Each row is where one point has got to under a steady rotation. How many steps took it there?
The counts run from 0 to 562.
[193 134 119 122 164 127 147 168 126 122 112 141  66  64 141 125 149 101
  97 112 116 123 168 147 153 161 132 124 129 154 148 157 111 168  83 177
 113 172 122 130 117 137 140 109 102 125  77 131 104  92 128  81 133 119
 124 155 123  88 132  95 153 145 112 138  92 128 182 141 138 124  86 163
 102 125 119 160 147 144 129 127 101 137 120 114]	180
[184 128 132 151 163 154 167 151 100 159 113 167  99  69 119 116 131 107
  83  72 111 143 143 175 182 135 147 113 128 125 134 146 113 179  96 138
 131 158 108 125 132 139 128 136  78 144  82 139 103 122  93  86 148 109
 139 125 133  96 129 107 156 149 137 124  60 115 153 149 135 124 111 153
 109 143 126 151 129 146  86 137 121 112 138 126]	146
[197 132 126 128 154 130 176 135 130 137 138 148  90  63 137  98 116  77
  90  88 117 129 130 162 163 162 147 113 112 146 150 136 109 174  98 142
 115 160 110 131 136 153 154  92  73 127  95 129 120 114  85  73 159 113
 111 122 122 109 124 100 139 146 119 157 119 122 175 144 140 121 107 172
  82 120 134 166 147 149 108 119 124 134 136 131]	217
[192 132 139 130 150 141 171 166 114 133 127 150  96  48 133 104 125  96
  70 102 108 127 152 155 156 142 152 109 124 125 133 151 115 166  81 140
 122 149  98 148 118 150 127 120  98 123  82 140 103 108  97  76 159 133
 129 129 104  98 135  93 144 146 137 134  83 134 163 160 154 129 105 144
 113 131 138 160 138 165  91 140 114 134 143 124]	525
[193 102 109 134 159 143 144 163 144 117 138 151  77  86 134 122 149 111
  89  95 120 124 131 146 139 175 137 116 128 146 154 155 122 174 106 168
 116 166 137 120 137 155 134 114  87 147  73 142 121 115 119  65 163 134
 127 135 115  74 124  89 161 149 135 150  96 135 180 130 145 123  93 178
  82 122 115 156 131 123 125 141 106 143 118 138]	187
[170 125 116 134 177 136 156 162 106 137 138 159  91  78 116 101 123 113
  86  83 120 141 133 172 177 152 149 120 132 135 138 171 122 165  94 163
 124 166 129 134 138 139 149 103  91 147  69 148 104 111  97  80 150 127
 106 142 116 101 110 114 144 143 152 118  89 119 180 148 130 112 102 178
  96 132 105 171 131 156 110 120  92 135 124 119]	551
[186 107 112 136 166 148 139 156 131 134 104 160  81  72 132 137 159 110
  85  87 117 129 145 159 153 158 125 125 143 142 152 151 105 180 119 178
 125 151 126 118 132 150 126 125  92 153  82 145 108 120 137  74 145 117
 140 134 123  80 134  94 175 142 118 123  61 117 179 127 136 127  92 169
 101 149 114 152 125 113 112 145 111 133 125 129]	402
[201 116 103 143 173 131 152 142 127 137 120 144  97  76 145 122 142 103
  89  72  97 141 124 150 136 126 141  84 129 137 114 139 100 183 129 148
 131 148  99 111 135 159 128 104  72 163  81 149 129 122  97  86 170  91
 136 115 138  97 119  96 158 162 131 139  77 122 168 121 168 136  92 153
 118 125 148 145 137 156  89 150 126 130 124 123]	253
[183 143 119 133 163 128 157 177 112 120 100 152  74  59 132 133 154 108
  93  95 134 128 154 165 146 134 132 105 148 138 133 167 100 167  95 164
 131 154 111 135 125 122 129 129  80 153  76 130 126  93 133  91 130 109
 137 139 126 106 132  89 171 157 115 129  61 115 169 139 138 133  70 146
 116 130 141 140 130 141 102 140 102 134 118 112]	270
[162 129 109 127 155 138 154 172 118 105 138 151  80  79 139 130 163 112
  88 106 143 134 142 145 138 177 130 135 139 121 146 168 124 186  91 181
 129 164 125 139 135 145 135 108  86 141  80 137 102 115 117  64 157 124
 136 142 116 109 134  77 181 135 122 151  94 133 188 125 144 133  84 169
  90 140 122 155 125 147 115 129 102 153 116 120]	554
[174 130 110 143 169 138 144 157 105 139 144 159  92  99 107 110 126 110
  99  82 135 154 135 164 168 164 147 117 128 114 128 159 126 185 109 157
 132 165 104 128 140 160 139 109  67 144  69 143 114 114  88  84 158 117
 133 146 131 106 111 110 168 153 143 149  80 113 173 119 128 116  91 174
  88 129 124 149 107 155 113 135 109 123 129 112]	442
[194 105 125 140 173 141 139 148 108 146 113 150 102  68 138 122 151 111
  81  77  92 143 128 144 149 146 127 113 117 144 146 149 108 180 108 169
 119 147 119 116 122 142 132 125  92 151  86 152  98 118 110  79 154  99
 127 131 135  85 136 104 154 146 143 111  63 141 177 134 153 141 100 162
 118 144 110 155 151 150  90 148 103 129 121 128]	273
[189 127 113 128 161 132 140 163 118 143 119 165  82  80 133 116 140 107
  99  86 129 140 143 177 166 159 121 136 132 144 162 170 106 173 110 177
 128 150 121 137 139 151 151  97  80 142  79 135 121  96 120  84 140 122
 107 148 133 118 116 116 162 134 101 136  99 105 188 139 125 114  88 177
  91 140 120 146 117 139 135 125 119 136 121 106]	559
[194 118 123 145 159 150 148 163 109 144 133 160  97  80 127 124 130 102
  71  72  94 137 139 172 165 132 137 112 138 119 138 151 122 175 115 142
 140 148  89 131 123 170 125 116  64 159  90 134 106 117  84  86 156 115
 126 133 137  85 125 114 161 137 136 124  75 117 176 152 146 131 100 156
 120 154 145 153 122 156  97 149 127 110 140 122]	392
[188 117 116 124 168 134 147 169 126 154 116 161  80  73 122 102 135 106
  87  91 121 130 135 185 163 169 130 113 117 140 157 169 119 168 104 150
 126 145 132 137 137 149 139 120  96 148  63 148 122 108 114  85 151 132
 110 139 109  92 115 112 143 152 135 140  79 115 188 141 128 111 102 165
  99 120 126 142 105 135 111 133 107 140 138 124]	540
[189 131 111 124 168 129 150 150 123 140 136 147  87  62 144  99 138 104
  86  96 104 127 123 177 135 167 134  98 136 138 142 157 117 182 122 155
 116 139 110 149 142 155 127 111  97 162  83 161 130 117 126  62 158 122
 115 128 100 114 114  96 151 153 110 142  94 118 183 137 153 117  94 159
  96 122 137 140 107 143 103 143 109 152 134 128]	194
[205 116 123 143 178 138 160 155 112 152 117 155 101  70 135 103 132  98
  86  75  95 132 134 163 154 132 151  83 117 130 122 140 105 183 126 139
 124 142  91 129 132 155 133 121  81 154  82 146 131 119  89  86 156 102
 131 128 132  96 131 105 146 166 128 135  67 111 157 137 159 131  95 151
 121 133 144 141 130 160  91 146 127 122 145 121]	26
[183 130 116 124 172 128 150 164 105 114 138 140  84  94 120 115 124 100
 100  93 127 142 146 139 162 159 148 114 128 125 136 163 124 181  88 162
 127 177 108 139 123 147 138 103  74 133  75 130 102 105  82  85 160 120
 122 154 128  93 110 107 157 143 144 136  99 129 182 127 137 125  86 178
  96 126 121 162 138 177 121 118 111 133 119 110]	317
[172 141 129 140 165 133 167 184 103 123 124 156  84  74 116 115 127 109
  79  92 122 126 158 162 158 143 151 118 145 123 125 153 124 169  90 148
 135 166  94 149 132 138 118 129  86 137  73 122 113 115 102  85 151 123
 135 150 121  96 131  93 158 150 140 134  68 123 164 160 142 125  90 151
 111 137 134 163 138 167  97 140  98 122 129 124]	524
[173 124 110 110 166 144 162 165 133 112 105 144  70  54 137 142 167 100
  87 107 119 119 149 150 146 142 127 110 133 145 144 166 108 178  89 176
 134 173 141 118 119 134 130 132  85 144  95 140 104 109 129  75 142 125
 133 136 104  75 129  88 168 137 133 140  86 132 176 139 138 139  88 159
 119 125 139 164 140 134  93 136 102 141 125 122]	515
[182 128 116 138 173 125 152 145 127 137 128 148  83  88 128 115 133  88
 112  69 122 134 130 165 173 161 135 114 118 154 145 155 109 180 115 164
 128 175 132 111 150 138 152 105  67 152  95 133 118 107 109  88 152 103
 116 136 129  95 116 104 163 156 120 138  98 117 189 128 122 132  82 173
  82 121 116 158 147 138 128 114 111 134 107 128]	344
[174 126 126 127 168 141 160 166 106 133 107 140  85  75 132 140 142  97
  88  89 113 132 149 161 162 143 134 110 123 137 137 169 111 178  86 157
 142 170 124 114 110 129 141 132  77 143  89 122  98 100  93  94 141 109
 128 140 120  77 127 110 161 141 146 122  89 144 181 147 137 145  83 163
 121 129 128 158 156 166  97 131 107 128 124 117]	387
[200 113 118 116 151 139 156 156 139 131 101 157  85  47 152 137 161 103
  74  98 119 118 130 175 132 128 123  89 123 145 139 167  98 171 100 155
 136 140 131 123 126 143 138 132  97 161  80 143 125 111 109  76 154 131
 123 119 110  94 125 102 154 143 122 141  81 126 181 143 158 136  91 144
 126 119 153 134 120 135  89 142 117 139 137 124]	389
[168 123 108 120 172 140 151 144 120 127 132 150  94  66 124 106 135 116
  94  78 119 149 119 156 157 157 141 116 119 140 135 163 110 184 102 178
 114 176 140 123 140 140 151 101  91 149  78 168  99 113  97  73 160 123
 114 134 119 111 114 104 150 143 159 135 103 126 170 123 139 125 109 177
  94 129 106 164 142 156 105 126 104 150 118 120]	324
[208 120 115 127 178 134 153 148 122 125 121 146  87  63 146 107 149 103
  86  93  89 129 135 143 151 126 144  99 136 145 133 151 102 166 106 160
 110 153 109 133 120 162 135  93 105 153  71 171 112 107 107  67 161 123
 124 141 127  96 121 103 142 137 139 128  96 127 175 129 158 130 109 163
 118 136 132 164 131 163  97 145 114 135 140 118]	292
[186 142 123 126 155 124 178 154 104 132 125 151  92  61 145 126 128  90
  94  90 117 135 143 162 147 137 142  93 127 131 117 156 113 185 107 131
 139 149  89 139 130 139 133 126  76 150  91 129 113 110  86  79 165 108
 125 122 119 111 128  87 157 163 123 143  90 132 156 147 154 144  80 134
 122 119 162 138 139 165  76 130 121 142 133 120]	486
[188 129 118 138 168 141 126 162 105 145 131 156  84 106 124 122 146 118
  87  82 119 156 144 148 161 144 127 124 134 117 135 159 113 173  98 173
 132 155  89 149 133 161 143  96  79 145  65 144  96 100 100  83 153 115
 122 155 145 112 118 112 167 135 134 132  82 116 189 129 143 118  91 171
 109 144 115 155 130 159 123 140 103 130 125 100]	430
[173 130  85 132 165 140 156 146 133 115 141 150  90  75 141 131 142 107
  93  75 134 134 113 159 138 149 135 107 133 140 127 162 116 188 130 164
 132 170 126 116 158 150 130 103  68 151  90 151 128 129 105  77 170 113
 133 119 118 109 118  87 180 155 125 152 104 120 168 112 151 133  86 168
  86 126 144 147 127 133 108 137 121 149 106 135]	226
[204 118 115 135 171 128 143 141 122 131 106 144  93  74 141 125 145  89
  97  69 116 141 124 150 145 126 127  98 109 160 128 153  92 173 112 169
 124 163 112 113 136 134 156 101  87 152  78 137 117  97  94  96 152  92
 120 132 151 109 133 112 150 160 130 122  79 131 180 125 144 146  78 157
 109 118 125 150 159 151 105 134 111 141 113 110]	242
[193 118 122 132 164 139 148 170 114 138 136 154  82  80 126 106 119  90
  91  93 122 122 149 170 164 167 143 118 127 147 161 152 130 165  92 146
 123 168 116 142 134 154 148 107  82 133  72 117 119  99 106  77 147 135
 113 145 109  88 124 107 148 149 120 144  90 126 185 158 135 116  83 170
  88 123 122 159 132 145 132 120 112 125 129 122]	306
[190 129 115 117 168 121 154 143 122 114 128 142  90  66 149 128 148  81
  95  88 124 132 130 141 137 138 118 105 112 157 138 168 104 176 102 173
 122 155 121 119 135 136 154  93  83 155  96 135 111  97 103  89 158 100
 110 127 127 114 131 102 152 145 118 138 116 141 193 130 149 150  71 160
 109 112 136 147 164 158 106 119 112 150 109 109]	230
[186 114 111 139 159 146 151 162 132 126 104 153  73  74 132 152 151 101
  89  92 132 114 149 158 160 155 131 110 125 143 143 161 115 166  98 166
 136 176 128 104 130 132 140 133  72 142  89 102 110 104 110  89 143 125
 134 129 130  66 130 102 174 152 131 137  74 131 174 139 138 139  78 158
 104 122 132 149 147 124 117 133 111 122 115 123]	149
[193 126 106 138 162 138 154 171 126 126 104 142  72  86 140 149 164 100
 108  88 123 127 147 151 135 140 130  97 136 137 131 160 101 182 114 173
 144 153 114 114 133 140 130 125  63 157  88 125 124  96 121  90 136 100
 128 138 148  86 130 100 184 156 121 137  68 116 182 129 145 143  73 149
 123 121 137 133 130 133 109 148 122 131 116 114]	24
[190 134 132 125 150 134 165 155  98 133 141 154  94  80 128 113 129 104
  84  91 129 153 141 164 153 174 135 110 117 120 140 159 129 185  84 141
 126 141  95 155 131 154 142 118  83 127  71 130 102 124  80  70 171 108
 122 131 109 123 136  85 159 153 136 153  97 140 165 145 149 131  98 161
 100 125 138 136 137 172 107 130 116 146 127 114]	209
[182 105 109 115 156 149 160 153 135 118 121 143  67  54 148 136 158 100
  76 107  97 107 134 148 133 152 132 109 134 142 163 159 121 177  94 160
 126 154 135 123 115 153 137 128  86 138  89 138 112 109 116  64 162 129
 142 126 109  75 125  90 169 138 126 149  92 135 182 141 158 139  95 162
 113 127 145 152 125 136 103 145 123 132 132 130]	288
